In the rows, 100 means zero.
Where one turn sends some rows of the set: a few examples, then the rows asked:
q_667: 116 79 110 96 105 106 128 91 103 95 94 111 83 117 116 43 101 104 115 124 105 113 116 93 86 101 101 91 103 81 84 78 96 79 116
q_394: 85 97 94 126 129 96 75 56 96 130 92 92 102 69 92 112 89 118 122 89 102 93 108 98 92 90 101 88 73 137 91 102 80 100 77
q_196: 90 93 111 121 101 93 79 57 110 89 79 83 79 96 92 109 101 113 113 57 121 96 90 125 97 128 74 106 95 93 72 80 90 96 80
q_193: 56 115 88 135 122 96 97 91 89 77 94 70 102 112 106 96 96 130 76 112 116 117 84 98 98 72 86 102 102 95 97 73 94 102 77
q_429: 90 74 98 110 111 59 118 91 116 71 98 125 86 107 102 91 87 104 108 112 107 92 58 102 107 117 85 105 113 136 91 76 102 117 104
q_423: 82 87 113 76 128 94 85 106 86 125 104 92 99 79 88 91 121 108 102 94 80 103 101 134 105 84 105 118 85 109 79 111 132 117 94
q_66: 105 82 115 146 114 76 113 83 80 111 104 141 111 68 98 123 92 98 91 105 90 122 93 100 83 116 89 101 105 110 102 108 97 91 136
q_786: 85 88 89 124 100 101 112 88 100 76 112 136 109 119 93 101 89 79 132 112 84 121 118 96 100 77 120 69 92 75 116 87 87 88 109
q_92: 92 86 121 94 119 67 108 80 121 107 91 110 119 91 98 100 98 96 69 95 70 108 115 58 91 96 85 102 103 83 107 81 98 111 113
q_353: 111 103 71 86 102 120 90 84 90 80 90 81 94 70 70 99 110 86 116 108 92 141 101 91 90 91 100 99 83 94 92 95 71 95 71
q_890: 105 98 88 123 105 103 77 101 76 134 101 96 129 103 107 97 112 115 108 141 93 115 91 131 99 61 102 116 91 101 99 80 87 101 129
q_708: 79 71 97 113 76 100 121 112 92 109 115 93 108 100 117 112 110 75 102 79 99 106 106 76 76 124 88 75 94 82 83 71 128 119 104
q_379: 65 112 107 107 107 93 109 89 54 78 91 95 109 111 117 111 89 114 122 109 101 110 100 106 84 98 135 95 65 116 78 68 97 132 100
q_865: 105 109 139 101 118 68 116 72 82 81 116 90 110 111 85 80 76 84 130 91 115 117 116 129 73 89 91 89 89 101 105 109 89 111 95
q_73: 96 108 110 113 138 85 98 91 90 90 114 68 111 122 110 92 93 119 111 93 78 91 86 103 53 130 109 103 80 73 86 88 88 85 126
q_207: 76 92 104 122 113 94 83 68 92 123 117 91 109 111 104 123 111 139 121 92 132 105 65 120 109 112 83 91 78 122 83 96 105 100 134
q_259: 116 100 96 126 100 83 98 98 57 107 101 65 109 70 95 75 100 110 109 108 135 114 95 114 87 104 72 104 99 105 119 76 95 130 104
q_750: 81 74 80 113 89 119 117 104 116 81 94 82 86 125 98 88 87 127 109 98 116 117 71 146 79 103 76 108 104 72 116 91 92 103 103
q_172: 103 63 71 79 105 93 119 93 58 109 108 129 111 123 91 85 93 102 107 104 70 109 90 105 103 117 119 107 91 84 101 75 91 103 120
q_187: 101 86 80 89 85 86 122 91 92 96 99 88 100 124 86 157 97 93 101 128 117 118 99 116 96 84 85 92 104 85 101 87 101 67 122
q_440: 73 116 90 101 102 105 102 75 124 108 83 103 84 107 124 118 125 113 105 124 134 104 113 128 58 109 96 106 93 94 101 108 122 108 121
q_488: 111 56 114 105 97 111 108 116 82 75 66 90 89 86 91 108 82 99 96 106 81 85 96 110 118 93 103 135 82 88 98 106 93 100 105
q_274: 89 91 66 92 102 90 126 96 111 97 108 84 107 64 111 83 125 112 117 139 88 79 97 118 94 84 109 84 103 101 98 119 103 88 104
q_738: 84 102 121 109 79 111 100 68 120 117 105 93 88 91 118 104 112 76 113 83 97 101 96 102 91 58 95 68 120 106 105 111 103 93 104
q_783: 101 101 74 125 104 84 65 93 70 90 107 86 117 117 84 108 87 114 108 107 94 114 80 93 69 113 70 110 70 80 98 133 89 100 83
q_704: 109 95 92 127 94 92 105 99 97 91 110 116 88 92 86 114 88 104 106 101 88 103 88 82 76 104 105 75 103 114 50 87 134 73 71
q_117: 54 61 94 87 102 96 95 85 95 124 102 110 100 105 109 157 99 92 114 109 76 119 99 107 108 113 83 100 89 90 86 90 86 129 105
q_983: 115 73 110 80 103 123 91 77 133 121 87 83 104 97 88 86 97 106 102 110 100 67 87 86 85 124 91 110 95 94 80 87 110 120 124
q_575: 103 83 107 100 84 79 110 85 104 111 120 120 96 142 120 94 98 94 113 118 94 81 89 74 92 76 89 100 91 114 102 119 117 138 96
q_214: 96 88 97 98 122 102 75 105 113 92 95 76 74 109 80 144 97 60 114 76 102 105 90 105 88 100 104 106 75 106 128 88 99 102 110

q_187 turns into -> q_214
q_750 turns into -> q_117
q_783 turns into -> q_92
Now find these:
q_196 turns into -> q_172
q_379 turns into -> q_704

